50 stands for zero in the data rows.
Here are some points, each followed by its number:
array([18, 39, 24, 28, 48, 57, 61, 62, 74, 90, 67, 77, 75, 47, 37, 27]) 0
array([30, 33, 31, 42, 45, 52, 52, 60, 65, 71, 79, 67, 52, 36, 31, 35]) 1
array([29, 28, 38, 33, 52, 41, 47, 48, 55, 57, 59, 50, 53, 46, 34, 44]) 2
array([43, 46, 38, 53, 54, 56, 56, 45, 45, 44, 41, 39, 59, 42, 52, 55]) 3
array([55, 65, 60, 63, 50, 52, 40, 45, 33, 41, 51, 48, 59, 59, 67, 60]) 4
array([59, 67, 64, 63, 56, 46, 43, 33, 43, 41, 42, 62, 69, 64, 72, 57]) 5
array([60, 56, 53, 50, 39, 40, 35, 42, 43, 42, 62, 65, 76, 62, 56, 72]) 6
array([60, 45, 44, 42, 52, 41, 37, 35, 46, 51, 51, 71, 65, 74, 48, 53]) 7
array([51, 48, 48, 59, 50, 65, 57, 61, 58, 53, 47, 52, 47, 55, 55, 53]) 8
array([62,  0, 99, 62, 84, 56, 67, 91, 99, 13, 81,  8, 77,  4, 99, 11]) 9
array([58, 69, 68, 71, 72, 76, 63, 75, 64, 64, 46, 32, 34, 30, 35, 51]) 10
array([55, 59, 84, 76, 64, 58, 68, 75, 70, 70, 54, 41, 21, 43, 58, 59]) 11
array([58, 59, 64, 59, 50, 57, 59, 50, 50, 61, 57, 57, 49, 48, 53, 61]) 12
array([45, 48, 42, 40, 38, 45, 43, 40, 33, 35, 41, 42, 42, 52, 41, 58]) 13
array([41, 34, 24, 33, 37, 38, 35, 32, 34, 27, 32, 33, 40, 31, 38, 46]) 14
array([40, 31, 21, 26, 17, 35, 34, 37, 39, 37, 33, 31, 28, 21, 32, 49]) 15
array([41, 39, 35, 13, 30, 29, 42, 48, 55, 54, 55, 41, 32, 21, 38, 44]) 16
array([51, 45, 30, 48, 38, 50, 42, 49, 43, 51, 58, 41, 39, 33, 24, 48]) 17
array([56, 43, 46, 50, 57, 61, 51, 53, 41, 40, 42, 40, 67, 51, 45, 57]) 18
array([53, 48, 49, 51, 60, 61, 58, 47, 47, 36, 42, 46, 68, 69, 57, 49]) 19
array([36, 51, 51, 69, 65, 75, 66, 54, 51, 44, 49, 62, 70, 68, 57, 39]) 20
array([31, 43, 26, 47, 63, 86, 78, 58, 61, 70, 57, 77, 71, 68, 47, 29]) 21
array([30, 33, 34, 43, 53, 67, 62, 67, 63, 75, 62, 82, 66, 54, 47, 37]) 22
array([46, 35, 39, 45, 54, 53, 58, 54, 52, 54, 49, 56, 52, 47, 51, 44]) 23
array([65,  0, 37, 37, 71, 28, 54, 47,  0,  0, 60,  1, 31, 25, 80, 51]) 24
array([66, 51, 55, 53, 50, 62, 50, 61, 58, 61, 60, 63, 66, 60, 65, 57]) 25
array([52, 53, 52, 70, 59, 73, 73, 70, 70, 80, 70, 70, 74, 66, 73, 67]) 26
array([44, 90, 99, 61, 99, 45, 67,  8, 47, 42, 56, 53, 69, 80, 99, 99]) 27
array([49, 58, 46, 64, 60, 74, 72, 71, 67, 70, 70, 76, 72, 71, 74, 53]) 28
array([47, 43, 57, 42, 47, 56, 51, 61, 49, 55, 55, 59, 62, 59, 59, 51]) 29
array([49, 46, 40, 41, 26, 39, 47, 35, 44, 33, 48, 43, 48, 44, 48, 36]) 30
array([44, 38, 40, 39, 30, 26, 24, 20, 23, 30, 32, 25, 32, 35, 34, 41]) 31
array([39, 41, 47, 30, 17, 14, 18, 22, 14, 27, 29, 35, 25, 20, 31, 39]) 32
array([46, 51, 42, 33, 26, 27, 29, 25, 27, 25, 29, 21, 32, 33, 36, 31]) 33
Which three points above are nearest to each new point by angle? Their numbers follow each, nearest first.
array([51, 50, 51, 56, 51, 59, 52, 43, 38, 39, 51, 50, 51, 60, 54, 67]) 4 27 19
array([59, 60, 48, 39, 52, 60, 56, 47, 59, 52, 42, 48, 56, 49, 45, 58]) 18 10 19
array([42, 31, 42, 39, 52, 48, 58, 46, 54, 49, 51, 43, 36, 27, 49, 34]) 16 23 15
array([32, 44, 58, 60, 60, 59, 53, 53, 49, 48, 54, 48, 37, 36, 29, 26]) 10 1 17
array([49, 45, 59, 77, 64, 65, 67, 53, 58, 46, 36, 43, 37, 27, 35, 32]) 10 11 9
array([41, 50, 50, 51, 44, 38, 49, 54, 69, 63, 63, 49, 57, 45, 43, 45]) 1 0 2
array([76, 78, 79, 77, 61, 55, 41, 30, 19, 26, 19, 30, 41, 60, 74, 77]) 4 5 27
array([41, 38, 44, 47, 47, 43, 50, 47, 55, 61, 46, 44, 44, 48, 41, 38]) 2 16 1
array([61, 58, 65, 69, 62, 73, 49, 48, 46, 44, 58, 47, 49, 47, 47, 49]) 10 12 11
array([68, 81, 67, 57, 52, 31, 22, 26, 25, 40, 34, 35, 37, 56, 65, 73]) 4 5 27
array([45, 33, 41, 45, 54, 48, 53, 46, 48, 48, 56, 42, 40, 60, 48, 44]) 2 24 23
array([46, 52, 51, 44, 50, 34, 50, 54, 49, 46, 51, 47, 50, 47, 50, 50]) 16 32 33
array([66, 48, 52, 44, 59, 57, 70, 75, 78, 74, 57, 56, 48, 56, 65, 70]) 26 25 28
array([45, 41, 54, 53, 51, 43, 41, 40, 39, 46, 38, 49, 45, 54, 49, 54]) 31 13 32
array([42, 61, 50, 62, 64, 67, 65, 67, 66, 72, 64, 51, 46, 40, 39, 36]) 10 11 21
array([58, 57, 59, 60, 66, 46, 49, 61, 45, 57, 55, 39, 52, 54, 55, 57]) 11 10 27
array([69, 67,  0, 42, 52,  0, 88, 63,  3, 67, 57, 15, 15, 99, 28,  0]) 33 17 30
array([56, 59, 69, 68, 55, 75, 57, 55, 54, 53, 58, 55, 48, 47, 51, 62]) 12 11 10
array([75, 71, 82, 64, 72, 72, 70, 53, 57, 47, 48, 58, 49, 59, 47, 66]) 12 11 10
array([48, 43, 56, 51, 55, 48, 51, 53, 52, 50, 47, 47, 57, 48, 53, 42]) 9 23 20
array([28, 36, 36, 38, 28, 34, 35, 56, 42, 49, 40, 48, 51, 41, 34, 38]) 15 14 32
array([58, 99,  0, 48, 99, 47,  0, 40, 99, 99, 48, 16, 15, 78, 66, 16]) 10 0 11
array([72, 54, 40, 50, 45, 67, 74, 72, 67, 61, 48, 47, 45, 57, 65, 68]) 8 26 25
array([39, 39, 55, 71, 71, 66, 67, 68, 73, 55, 62, 54, 41, 34, 54, 49]) 11 10 8
array([51, 51, 53, 47, 50, 42, 36, 44, 46, 50, 50, 53, 51, 45, 56, 36]) 32 33 31
array([66, 61, 45, 72,  0, 77,  0, 41, 18, 70, 99, 29, 99, 99,  0, 99]) 6 7 4
array([58, 50, 38, 54, 52, 69, 63, 60, 71, 59, 67, 67, 62, 68, 63, 44]) 28 26 25
array([51, 54, 43, 52, 55, 60, 65, 64, 57, 60, 56, 42, 51, 44, 38, 48]) 10 8 21
